In the data rows, the value 128 means zero.
What is the hidden score of each row? Scores go from 0 to 30, and 15 is about the middle. The score is a weighted sum of the row's numbers plus the product of two more (or one squared), each taken from its middle value.
[137 124 140 115 154 129 144  94 135  98 117 152 146 116  99 128] ~ 12
[170 108 121 139 111 105 109 148 161 133 135  83 109 151 153 119] ~ 8
[102 143 128 152  74 138  83 158 113 196 158 122 124 114 156 192] ~ 17
[128 126 135 112 146 126 142 112 124 107 116 143 135 124 107 123] ~ 15
[ 90 153 119 152 124 109 140 133 125 142 147 131  99  91 150 119] ~ 20
[145 131 131 115 146 116 141 104 134 107 120 140 141 140 108 129] ~ 8
[ 98 144 107 150 129 121 137 145 130 132 135 123 108 111 157 104] ~ 17
[140 125 135 112 155 132 150  98 125 103 121 143 143 129 105 122] ~ 14
[178  97 117 136 122 133 107 145 163 129 135  69 132 164 158 110] ~ 7
[134 140 136 108 147 137 141 106 110 111 113 145 129 127  98 132] ~ 21
[128 130 130 138 107 138  83 146 139 145 110 130 114 116 129 162] ~ 28
[145 138 133 103 149 125 137 112 120 108 101 133 112 127  98 123] ~ 11
[121 105 130 149  79 178  71 165 127 182 143 117 167 135 154 189] ~ 10
[131 142 118 130 168 133 152  85 133  98 133 150 151 121 117 122] ~ 20
[121 126 131 151  83 151  75 154 128 182 150 121 143 126 146 191] ~ 18
[117 159 111 135 121 101 134 151 117 140 125 117  93 141 141 111] ~ 12
[139 126 136 110 149 117 145 105 130  99 113 145 132 130  98 118] ~ 13
[143 124 147 103 147 138 141  98 118 110 122 143 132 115  93 136] ~ 13
[126 132 130 139 104 143  83 149 134 157 118 124 123 124 131 170] ~ 22
[ 88 140 127 123  98  84 137 165 103 149 138 147 111 137 135 115] ~ 14
[162  99 128 141 100 114 106 156 159 144 147  73 113 142 163 116] ~ 10
[102  71 155 110 122 189 140 167 111 117 120 118 132 104 139  73] ~ 20
[140 133 129 117 163 139 146 100 133 103 114 132 127 122 110 112] ~ 14
[192  89 125 134 110 124 102 147 167 135 133  66 124 167 152 118] ~ 6
[132 134 137 110 146 126 144 106 123 111 115 145 126 118 104 126] ~ 12
[127 125 134 117 151 131 140 103 134 101 117 153 154 129 107 124] ~ 17
[106 134 124 126 109  91 138 155 116 134 137 136 117 146 140 114] ~ 12
[112 132 127 129 102  77 135 155 121 142 138 129 107 138 133 113] ~ 15
[139 140 129 107 157 138 134 105 124 101  94 147 129 130  94 130] ~ 17
[149 142 131 119 158 140 135  95 130 111 108 131 123 115 103 135] ~ 12
[139 129 132 119 155 124 155  96 130 102 126 139 131 120 109 114] ~ 13
[124 127 128 118 148 119 149 108 131 105 125 144 145 133 114 114] ~ 15
[106 152 116 141 125 112 145 140 115 139 144 113  92 106 157 106] ~ 14
[ 94 156 118 139 109  88 130 147 122 142 133 148 104 116 136 128] ~ 19
[ 85 144 115 143 125 131 144 145 109 139 141 139 131 122 155 113] ~ 12
[133 147 127 140 116 148  93 131 125 157 123 117  99  95 128 167] ~ 22
[109 165 103 147 133 108 148 133 120 137 143 121 109 125 150 113] ~ 10
[150 111 121 149  99 113 110 159 147 152 153  78 107 134 166 119] ~ 11
[ 90 142 123 142 112  94 136 148 124 136 139 146 115 116 147 116] ~ 17
[141 128 140 112 146 124 139  97 123 105 118 146 140 127 103 134] ~ 14
[139 134 128 119 157 134 130 105 135 102 104 142 135 128 103 130] ~ 17
[ 86 173  90 161 132 109 144 134 120 144 149 137 130 135 165 118] ~ 6
[121 142 107 153 138 125 141 131 131 131 140 103 108 119 159 104] ~ 10
[142 132 130 112 156 135 141  98 124 104 110 138 132 130 101 122] ~ 17
[140 136 128 109 150 130 150 100 114 109 121 141 139 139 107 124] ~ 18
[101  75 145 103 128 179 131 175 122 102  89 131 122 118 128  69] ~ 20
[ 88 152 117 134 121 108 144 142 110 137 135 150 119 124 142 114] ~ 15
[135 133 139 106 156 133 148  98 122  97 107 152 138 130  97 126] ~ 18
[ 88 151 107 147 120 104 145 152 121 137 143 133 107 121 156 104] ~ 15
[101 147 117 139 109  70 138 150 128 133 137 146 113 137 145 114] ~ 11
[132 121 140 108 144 143 136 108 126 105 110 151 147 129  98 134] ~ 17
[101 159 110 144 121  96 145 136 116 142 150 130 110 122 148 117] ~ 14
[179  94 129 126 104 122 102 147 154 142 136  76 129 164 143 126] ~ 8
[132 133 131 115 147 127 142 101 128 110 123 148 149 139 107 134] ~ 14
[101 148 119 133 123 113 134 143 115 133 126 136  99 115 133 115] ~ 21
[120 142 121 120 153 128 152 112 117 113 119 145 137 133 116 119] ~ 13
[134 126 146 106 143 127 137 111 118 109 110 143 126 121  99 126] ~ 15
[ 90 155 115 141 103  85 131 162 114 150 139 141 108 133 150 123] ~ 13
[146 131 132 121 151 112 154  86 138 108 140 141 147 127 112 127] ~ 5
[132  93 132 143  87 186  86 153 125 174 159  96 166 138 161 171] ~ 8
[ 94 150 117 125 118 104 131 149 111 132 121 151 109 131 127 121] ~ 22
[123 138 123 132 116 153  90 152 121 146  99 126 111 126 121 150] ~ 25
[114 125 138 148  87 169  89 144 114 188 160 118 152 113 154 193] ~ 7
[142 115 142 108 147 136 138 112 128 105 112 131 135 129 107 115] ~ 14
[127 127 135 116 140 105 147 115 131 106 125 145 132 129 111 118] ~ 10
[ 95 119 126 145 123 126 132 146 139 121 135 139 129 107 148 107] ~ 22
[140 129 134 112 154 128 143  97 128 103 110 139 129 121  98 122] ~ 16
[127 152 119 121 162 145 148 105 112 113 116 137 135 128 115 123] ~ 20
[146 137 127 111 160 134 151  98 121 104 113 130 132 136 106 118] ~ 14
[142 133 136 107 157 125 146  99 123  99 109 151 143 138  94 124] ~ 15
[134 127 137 115 149 119 146 101 123 107 122 141 131 124 104 124] ~ 15
[105 121 117 137 127 122 145 142 130 125 144 129 146 140 152  98] ~ 12
[133 137 126 122 155 140 134 107 128 105 107 144 136 127 109 129] ~ 18
[136 129 133 111 146 131 136 109 124 108 115 143 130 127 100 129] ~ 17
[145 138 131 118 158 137 138  96 126 107 113 138 125 118 101 129] ~ 16
[104 143 115 143 125 117 134 143 123 133 134 124 114 121 145 112] ~ 18
[103 158 107 148 129 107 144 130 114 141 144 134 122 125 148 123] ~ 12
[198  81 123 142 115 136 103 138 185 130 143  56 138 158 159 118] ~ 7
[159 117 129 152  92 145  69 139 154 167 138  98 133 129 145 189] ~ 21
[113 159 108 135 116  83 134 142 120 141 136 131 109 147 136 128] ~ 13
[140 131 141 111 144 134 136  97 123 114 117 150 144 127  98 145] ~ 13
[133 130 139 109 150 145 139 101 115 113 116 144 133 113 100 134] ~ 18
[133 143 131 114 159 121 149  94 122 105 118 151 138 129 104 123] ~ 15
[157  44 169  98 128 165 136 124 143 104 137  99 134 106 124  94] ~ 15
[ 94 153 105 159 131 113 141 131 132 134 153 132 118 110 163 111] ~ 17
[192  88 128 131 106 118  96 148 174 134 131  70 126 171 146 126] ~ 10
[137 135 130 123 153 133 145  94 123 115 127 138 136 121 113 126] ~ 15
[102 154 111 139 113  97 131 150 118 140 128 141 114 141 137 122] ~ 16
[138 146 122 122 164 136 130 102 137 101  98 140 120 121 107 126] ~ 18
[137 133 132 116 144 131 136 100 125 113 121 147 146 125 107 138] ~ 13
[148  61 172 106 121 158 141 117 129 116 151 101 123  88 127 102] ~ 14
[116 129 128 150  75 155  81 158 108 199 155 107 137 124 155 196] ~ 9
[146 101 138 138  94 169  74 147 140 161 136 116 162 144 137 181] ~ 14
[109 133 122 133 117 122 130 144 116 138 131 135 128 133 136 124] ~ 15
[178  66 135 129 103 143 103 150 162 131 145  69 151 165 159 116] ~ 8
[141 131 130 124 155 139 128 107 142 104 103 137 125 120 112 122] ~ 16
[ 98 155 122 127 105  87 136 160 101 151 134 135  97 135 134 114] ~ 14
[140 127 140 107 149 138 141 103 124 109 114 137 133 123 105 125] ~ 13
[132 129 136 113 144 121 142 116 121 110 114 139 122 129 109 112] ~ 15
[ 94 153 104 155 146 132 145 129 127 127 134 126 114 105 157 105] ~ 10
[156 126 118 154 100 103 108 143 151 160 164  77 106 130 168 136] ~ 7
[135 142 130 111 159 140 154  92 112 114 127 142 140 130 108 126] ~ 19
[127 132 135 108 154 129 153 100 122 101 120 155 150 139 102 120] ~ 19
[129 105 147 136  99 149  88 147 138 145 124 120 120 102 133 156] ~ 26
[123 136 124 131 153 145 135 102 134 109 115 148 143 113 114 135] ~ 17
[102 144 117 155 131  97 150 124 137 128 155 128 107 103 156 105] ~ 17
[127 138 125 117 162 140 145 100 127 103 106 154 148 132 102 128] ~ 13
[103 148 112 135 113 102 128 162 120 139 124 136 114 140 141 117] ~ 13
[104 146 119 117 105  96 125 163 105 140 120 146 112 152 126 125] ~ 15
[131 123 142 110 144 107 162  91 127 101 137 161 162 138 102 122] ~ 11
[138 121 138 112 147 113 152 102 131 103 130 143 142 131 110 118] ~ 8
[131 142 122 124 154 117 147 101 131 110 122 145 130 126 115 121] ~ 12
[174 104 114 151 114 126 104 155 165 140 137  65 124 165 167 110] ~ 7
[105 144 121 139 115  96 131 151 120 137 127 131  94 121 138 111] ~ 21
[188 102 127 138 114 110 105 132 168 137 143  71 120 151 148 131] ~ 5
[ 95 137 138 121 103  86 127 151 113 133 118 166 105 117 110 131] ~ 20
[130 117 139 129 114 143 102 140 133 134 116 128 128 126 121 149] ~ 20
[123 151 118 133 113 137  94 145 121 152 110 133 119 138 124 162] ~ 19
[129 114 142 124 109 140  90 147 133 138 103 134 117 119 116 154] ~ 27
[133 127 134 116 148 127 135 104 129 106 111 152 148 138 103 131] ~ 16
[142 126 141 100 150 134 143 104 116 104 107 144 133 134  91 126] ~ 17
[ 99 134 124 124 112  93 134 154 123 129 119 146 104 131 132 109] ~ 21
[120 115 137 124 155 149 146 102 132  99 122 149 152 111 114 117] ~ 20
[131 122 136 125 112 162  97 143 120 149 111 125 130 128 125 156] ~ 14
[140 126 137 115 155 136 139 102 128  99 108 143 134 123  98 120] ~ 18
[149  34 178  92 120 184 131 134 128 105 127 102 132  99 120  90] ~ 22
[147 129 143 106 148 133 135  99 128 107 110 138 129 122  94 135] ~ 12
[131 129 133 111 153 138 148 112 123 101 109 149 144 135 106 113] ~ 17
[128 104 122 152  99 176  80 150 142 159 141 119 171 140 151 175] ~ 13
[179 102 125 145 110 102  95 147 178 128 133  72  99 144 149 117] ~ 23
[143  57 173 100 129 185 130 131 131 107 122 106 124  83 120  96] ~ 19
[105 156 102 145 121 100 139 157 118 141 134 121 105 137 154 107] ~ 11
[137 115 131 146  80 149  82 154 132 181 153 101 143 136 156 180] ~ 10
[ 80 146 119 135 110  87 144 154 112 133 134 158 114 126 140 111] ~ 19
[176  93 132 134  97 124 108 149 151 152 156  66 125 159 156 125] ~ 4
[ 95 161 100 143 125  99 137 147 123 130 131 140 119 138 148 113] ~ 17
[105 144 118 130 124 126 136 145 113 139 130 129 114 127 136 119] ~ 13
[104 129 128 157  84 153  70 157 132 177 140 129 134 107 152 192] ~ 28
[136 124 133 147  91 165  79 143 124 181 151 105 143 119 148 189] ~ 13
[102 151 114 141 131 120 138 139 120 131 132 129 120 126 145 112] ~ 15
[195  96 131 131 117 110 100 138 177 117 119  79 116 162 134 121] ~ 8
[137 130 138 110 145 119 147 101 120 109 124 145 134 136 102 125] ~ 16
[131 120 144 115 149 124 155  88 124 105 135 148 137 108 111 122] ~ 15
[100 154 113 142 121 108 134 148 120 139 131 134 112 132 142 119] ~ 13
